One vector is turned by the same rotation once a tick. Each row is the vector after some number of ticks, and that number follows the row.
The counts run from 0 to 355.
[ -7  21  17   9   7   5  -8   3 -13  -3  -5  12   6   7  13  -5  -5  15
  -6   1 -18  -7  -9  10   9   1   9  10  -6  18   1  -3  12   7   6   7
 -12   1   2 -12  -1   4   3  10   3  10  -9   8  -1  -6  15 -18  12  12
  -3   2  19  10  15 -15 -12   6   3  -9   6  -2   0   5   5  12  -4  -1
   6   4  21   2   7   2  -8   0   0  -5]  345
[ -3   6   8  16  12   4 -14   0 -17  -1   8  24   3  14  10  -8  -7   2
  -1  -4 -11  -3 -12  21  11  -8  18   8  -2   3   1   1  -9   3   5   4
   3   2   9  -4   3  10   2  17  -6   6  -5  -2  -6  -3  13 -16   2   8
  -9  -2  18  12   8 -12  -4   2  15  -7   4   4   0   3  16  20  -8   0
   0  -8  20   7  10  -5  -8  -4   4  -4]  191
[ -6  16  11  10   9   5  -8   3 -15   3   3  15  -1  14  10  -2  -5  10
  -4  -2 -14  -6  -7   8   9  -7  14   9  -3  13   1   7   4   9   6   8
 -16   3   1  -8   2  -1   4   7   4   7  -9   8  -3  -2  24 -20   9   5
 -12   6  26   5  20 -12 -13   6   9  -6   3   4   0   5   5  13  -2  -3
   7   6  22   7   3   4  -6  -2  -3  -4]  247
[ -2   5  17  13   4   4  -8  -4  -6  -5  -2  11   3   8   9   5 -14  10
   0  -3 -11 -10 -10  11   8  -8  17  10  -4  10   5  12   2  14  13  17
  -8 -12  -1  -6  -2  15   1  14  -1   8 -10   0  -6  -1  16 -15  14   8
  -7   3  24   7   6  -5 -11   5  13  -7   0   3   2   6  12  17   3  -6
   5  -1  12  10  14  -8 -12  -5   1  -6]  121
[ -6   5  13  12  11   2 -13   2 -19  -4   5  23  -2  13  11  -7  -4   8
  -5  -9 -10  -2 -16  13   8   3  18  14  -5   8  -5  -6  -2  -1   3   4
  -4   0   6  -8   6   5   0  13   0   8  -6   1   3 -12  14 -20   5   8
  -2  -6  21   9   8 -18  -6   3  11  -9   6  -3   2   5  12  17  -5   5
  -1  -1  25   5   7  -5  -9  -3   0   0]  186
[ -3   6  18  11   0  -1  -5  -1 -14  -3   1  12   1  17  11   6  -9   9
  -3  -1 -11 -10 -18   9  11  -5  16  16  -4  12   1  10   7  13   9   7
  -7  -3   0  -7  -5   9   0   7   1   8  -8   1   0  -8  20 -18  11   3
  -4   4  26   7   7  -5  -9   4  11  -9  -5   2   0   2  11  10   2   1
   4  -2  26   7  14  -1 -13  -2   4  -3]  118
[  1   9  11  19  17   6 -17   5 -11  -8  -2  17   4   4   7  -6  -4  12
  -6 -10  -9  -9   0  11   0  -6  16   2  -4   9   2   0  -9   7  11  10
  -3  -5   5  -9   3  19   0  20  -1   9  -1  -1  -3   1  13 -11   5   6
  -9  -6  21  12   9 -14 -14   5  14  -3   2   5   1   0  13  16   1 -12
   6   3  16  13  11  -8  -5  -6   1  -7]  137
[ -8  13  20  10   2   6  -6   3 -15  -1  -7  12  -1  10  14  -1  -8  11
  -8   0 -12 -10 -15  12   8   4   8  13  -7  17  -5  -2  11  10   2   5
 -11   0   5 -13   3   8   2   9   2  14  -6   8  -1  -5  13 -15  13   6
   1   4  20  12  14 -12 -15   7   9  -9   8  -3   2   3   6  16  -2   2
   2   0  24   0   8   0 -12  -5   1  -2]  171
[ -4  16  11  17   8   4 -12   7 -17  -3  -3  16  -1  10  10  -4 -11  11
  -6   3 -14 -11  -4  14  15 -10   5   1   2  18   0   6   2  11   9  -1
  -2   9   5 -11  -3   6   5  14   1  10   1   3  -6   4  19 -13   7   5
  -8   6  18  14  16 -11 -14   3   8  -7   4   5  -7  -4  10  15  -5  -6
   8   0  22   4   8   5  -6  -8  10  -8]  335
[ -2  18   7  19  11   2  -9   4 -17   3   2  16   5  15   9  -4 -10  10
  -4   3 -12  -7  -4  15  14 -10  10   4   3  15   4   0   2  11   4  -4
   4   8   6 -10  -4   7   6  15  -3   6  -1   1 -10   0  23 -17   4   5
 -12   4  19  14  17  -9  -8   4  11  -9   0   5   0  -2   9  10  -5  -7
   5   1  22   5   3   3  -5  -2  10  -7]  154
[ -1  17   5  21  13   4 -12   2 -13   1   1  15   6   7   7  -4 -11  11
  -2   0 -11  -5   2  14  14 -12  13   1   4  12   8   0  -3  11   6   7
   2   1   4 -10   0   9   5  19  -4   5  -3   0 -14   1  23 -19   7  11
 -13   3  18  14  14 -10  -8   5  10  -8   4   4   2   2  10  13  -5 -11
   5   6  13  10   1  -2  -3  -3   7 -10]  152
[ -2   6  14  12   9   0  -3   1 -13   5   5  12   1  14   2   8  -8  11
  -4  -6  -9  -5 -12   6   6  -8  17  16  -2   6   4   5  -2  14   8  12
  -2 -11  -3 -13   0  14   0  13  -1   4  -8   1 -10  -8  23 -20  12   7
  -8   2  24   7   7  -7  -8   6  14  -6  -5  -2   5   1   9  12   2  -4
   1   6  22  12   5  -6 -14  -3   1  -2]  29
[ -2  18  10  18  11   5 -16  -1 -10  -6   0  16  11   4  13  -6 -11  13
   0  -1 -13  -5   0  14  13  -6  17   1  -1  15   8  -2   4   7   7  10
  -5  -2   8  -6  -1   8   4  18  -2   6  -8  -1  -5  -2  18 -20   8  12
 -11  -1  22  11  12 -12  -7   5   8  -8   7   3   5   7  11  10  -5  -8
   7   4  10  10   4  -5   0   1   2  -9]  61
[ -1  12  10  14  17   0 -13  10 -19  -4   3  18  -1  10   6  -4   0  16
 -11 -11  -9  -5  -5   6   4  -2  17   8  -2  13  -3  -5  -4   5   6   3
  -4   1   3 -13   3   8   0  14   4   8  -2   2   2  -6  21 -19   4   5
  -7  -7  25  10  12 -16 -11   6  10  -3   0  -1   1  -2   9  10  -1  -5
   6   8  27  12   4  -3  -6  -3   0  -3]  141
[  0   9  11  14  11   0  -9  -1 -16  -1   5  19  12  17   9  -7  -5   4
  -1  -1 -14  -4 -15  19   6  -8  17  12  -6   5   6  -1  -2   6   7   1
   3   1   4  -3  -3  13   2  16  -9   4  -9  -4  -5  -8  12 -15   4   5
  -8  -2  20  11   7 -10  -3   4  14  -8  -5   7   1   2  16  16  -5  -1
   2  -7  23   7  15  -5  -8   0   6  -1]  18
[ -5   8  15  14  10   9  -7   6 -18   2  -4  17  -1  15   9  -8  -5   5
 -10  -2  -8  -9 -12  17   2  -3   7  10  -6   9  -4  -2  -4   8   2   1
  -2   4   4 -12   5  15   4  17  -4  11  -1   7  -8   1  10  -8   7   3
  -4   3  16  15  17 -13 -14   4  15  -4   7   3  -1  -2   9  25  -3  -3
   0  -5  24   3  10  -3 -12 -11   4  -3]  86
[ -2  11  13  18  12   1 -17   9 -13 -11  -5  16   1   6   8  -4  -8  15
  -8  -3 -11 -12  -4  11  10  -5   8   0   0  19  -2   0  -3   9  12   2
   0   3   7 -11  -3  13   0  19   2  12   2  -1   2   2  12  -9   7   6
  -4  -2  18  16   9 -13 -13   5   9  -6   2   6  -7  -5  12  13  -3  -9
   8   0  23   7  15  -1  -7  -8  11  -8]  48
[  1  13   6  19  19   3 -16   5 -12  -4   4  17   6   4   5  -6  -6  14
  -6  -8 -11  -4   3  12   6  -9  16   0   1   9   6  -3  -8   6   9   9
   0  -3   5 -10   3  12   2  21  -1   6  -2  -1  -8   0  19 -17   5  12
 -12  -5  21  12  11 -15 -10   6  11  -5   3   2   2   0  10  13  -3 -11
   5   7  14  13   3  -7  -3  -3   3  -9]  144
[ -1   6  14  12   9  -3  -2   2 -16   6   6  14   1  19   4   6  -6   9
  -6  -5  -9  -5 -14   5   6  -6  18  17  -2   5   3   5   0  12   6   6
  -2  -6  -1 -12  -2  13   0  10  -2   4  -7   0  -7 -10  23 -19   9   4
  -7   1  25   8   8  -7  -7   5  14  -8  -8  -1   4   0  10  12   3  -2
   1   4  27  11   6  -5 -15  -2   2  -1]  28
[ -3  14  11  16   4   6  -8  -1 -17   4  -1  17   7  16  15  -6 -11   6
  -5   2  -9 -10  -8  17  10  -6  15   8  -6  11   3   5   7  11   1  -2
  -6   7   7  -5  -2  10   6  12  -5  10  -4   5  -7  -1  18 -16   5   0
 -12   7  23  11  20  -5  -8   2  16  -6   3   6   6   6  11  13   0  -4
   4  -6  21   6   4   0  -1   0   2  -4]  71
[ -2  11   9  19   9   0 -10   9 -19   0   1  18  -7  14   6   0 -10  12
  -8  -3  -7  -8  -5  10  15  -8  11   4   4  15  -2   5  -3  12   5  -1
   1   7   6 -12  -2   8   3  14   2  10   4   1  -5   2  23 -16   4   2
  -8   3  21  14  15  -9 -11   3  12  -6   1   4  -3  -4  10  11  -2  -8
   6   2  25   7   3   2  -7  -8  10  -7]  328
[ -3  16  11  18   9   5 -12   6 -13  -3  -3  16  -1   7   9  -4 -13   9
  -3   2 -12 -10  -2  15  15 -10   6   0   4  16   2   6  -2  12   8   4
  -2   5   5 -10  -2   8   3  16   0  10   0   2  -9   6  18 -13   7   8
  -9   6  17  14  15 -10 -14   4   9  -7   5   6  -6  -3  10  17  -5  -9
   7   0  17   5   8   3  -5  -8  10 -10]  334
[ -7  18  14  11  10   3  -9   6 -12  -3  -2  13  -2   6   9  -2  -7  15
  -6   0 -17  -7  -6   8  13  -4   7   6   1  19   1   2   6  10   8  10
 -12   0   1 -13   1   0   4  11   5   7  -7   8  -4  -1  22 -18  12  12
  -6   3  20   9  17 -15 -14   7   3  -9   7  -1  -5   0   4  13  -5  -5
   8   9  20   4   5   4  -9  -4   4  -6]  338
[  0   9  12  14  11   3  -5   0 -11   1   4  12   6  13   3   0 -10   7
   1   2 -15  -7 -10  16   8 -17  11  10  -1   6   9   8  -5  13  12  12
   1  -6  -3  -7  -1  15   3  17  -6   2  -8   0 -16   1  16 -12  10   8
 -11   5  17  11   7  -7 -11   6  12  -7  -3   7  -3   0  12  23  -3  -8
   4  -1  18   7  13  -4 -16  -6   7  -5]  205
[ -1   9   8  22   8   3 -19   3 -14  -8   1  20   2   8  13  -5 -13  11
  -2  -4  -9  -9  -2  15  16  -8  17   0   1  15   1   5  -2   8   8   3
   0   3  10  -5  -2   8   4  18  -1  12   1  -4  -1   1  19 -18   3   5
 -10   0  22  11  11  -8  -6   2  14  -7   5   6   0   3  16  10  -3  -7
   8  -2  14  10   6  -2   0  -3   6 -10]  236
[  1   8  13  17  18   5 -16   4 -10  -8  -1  17   3   4   6  -3  -4  15
  -7 -12  -9  -7  -3   9   1  -5  18   4  -4   9   2   0  -7   6  11  14
  -8  -9   3 -10   5  17  -1  19   2   8  -3   2  -1  -1  14 -13   8   8
  -8  -6  24   9   9 -15 -14   5  13  -2   3   2   2   2  10  16   1 -11
   7   6  15  15  10  -8  -7  -6  -2  -5]  136
[ -3  17  14  13  12  11  -7   2 -11   3  -5  13  11   9  10  -8  -5   8
  -6   4 -14  -9  -6  17   0  -7   7   6  -7  11   4  -3   1   9   4   6
  -6   0   3 -11   2  18   5  18  -7   8  -7   8 -13   3  10  -8   9   8
  -8   4  15  15  18 -14 -14   8  13  -6   5   5   3   2   8  23  -3  -8
   3  -2  15   6   8  -3 -10  -5   1  -5]  258
[  0  10  16  11  11   4 -11  -1  -6  -7  -1  12  10   7   8  -3  -4  11
  -1  -3 -16  -8 -10  12   1  -8  16   9  -8   8   8   5   0   9  14  18
  -9 -11  -1  -6  -1  16   1  15  -2   6 -13   1  -4  -4  12 -13  11  10
  -8  -1  22   7   5 -12 -12   7  10  -6  -2   5   0   4  12  18   0  -6
   7   1  16  11  18  -7 -12  -1  -1  -4]  302
[ -5  20  15  12   6   5 -11   4 -15  -5  -7  13   7  11  14  -7  -6  12
  -6   6 -16 -10  -9  15   9  -3   6   6  -5  19   1  -1   8   9   6   0
  -7   7   6  -9  -2   6   5  13  -1  11  -4   5  -1   0  14 -12   9   7
  -5   4  17  13  16 -13 -14   6   6  -9   4   6  -3   0   8  14  -6  -3
   7  -2  24   0  11   4  -5  -4   7  -7]  343
[ -3  10  18   8   8   0  -7   2 -12  -5   1  15   4  15   9  -1  -2  10
  -4  -2 -17 -10 -19   9   3  -5  14  15  -8  13   2   6   4   7  12   7
 -10  -3  -2  -6  -3   8   0   8   1   7 -11   3   2  -8  14 -14  10   5
  -4   0  25   6   6 -13 -11   7   9  -6  -5   4  -5   0  11  13  -1   1
   8  -1  28   5  18   0 -13  -2   2  -2]  299
[ -5   8  13  15  14   5 -11   7 -15  -3  -1  20   2  11   7  -9  -5   7
  -7  -3 -11  -6 -10  19   4  -6   8   7  -3   9  -2  -7  -8   4   6   3
   4   3   6 -11   5  15   1  20  -4   8  -1   3  -8  -1   7  -9   7  10
  -3  -2  12  18   9 -18 -11   4  12  -7   6   2  -3  -2  12  25 -10  -2
  -1  -5  22   2  12  -4 -13  -9   8  -3]  93
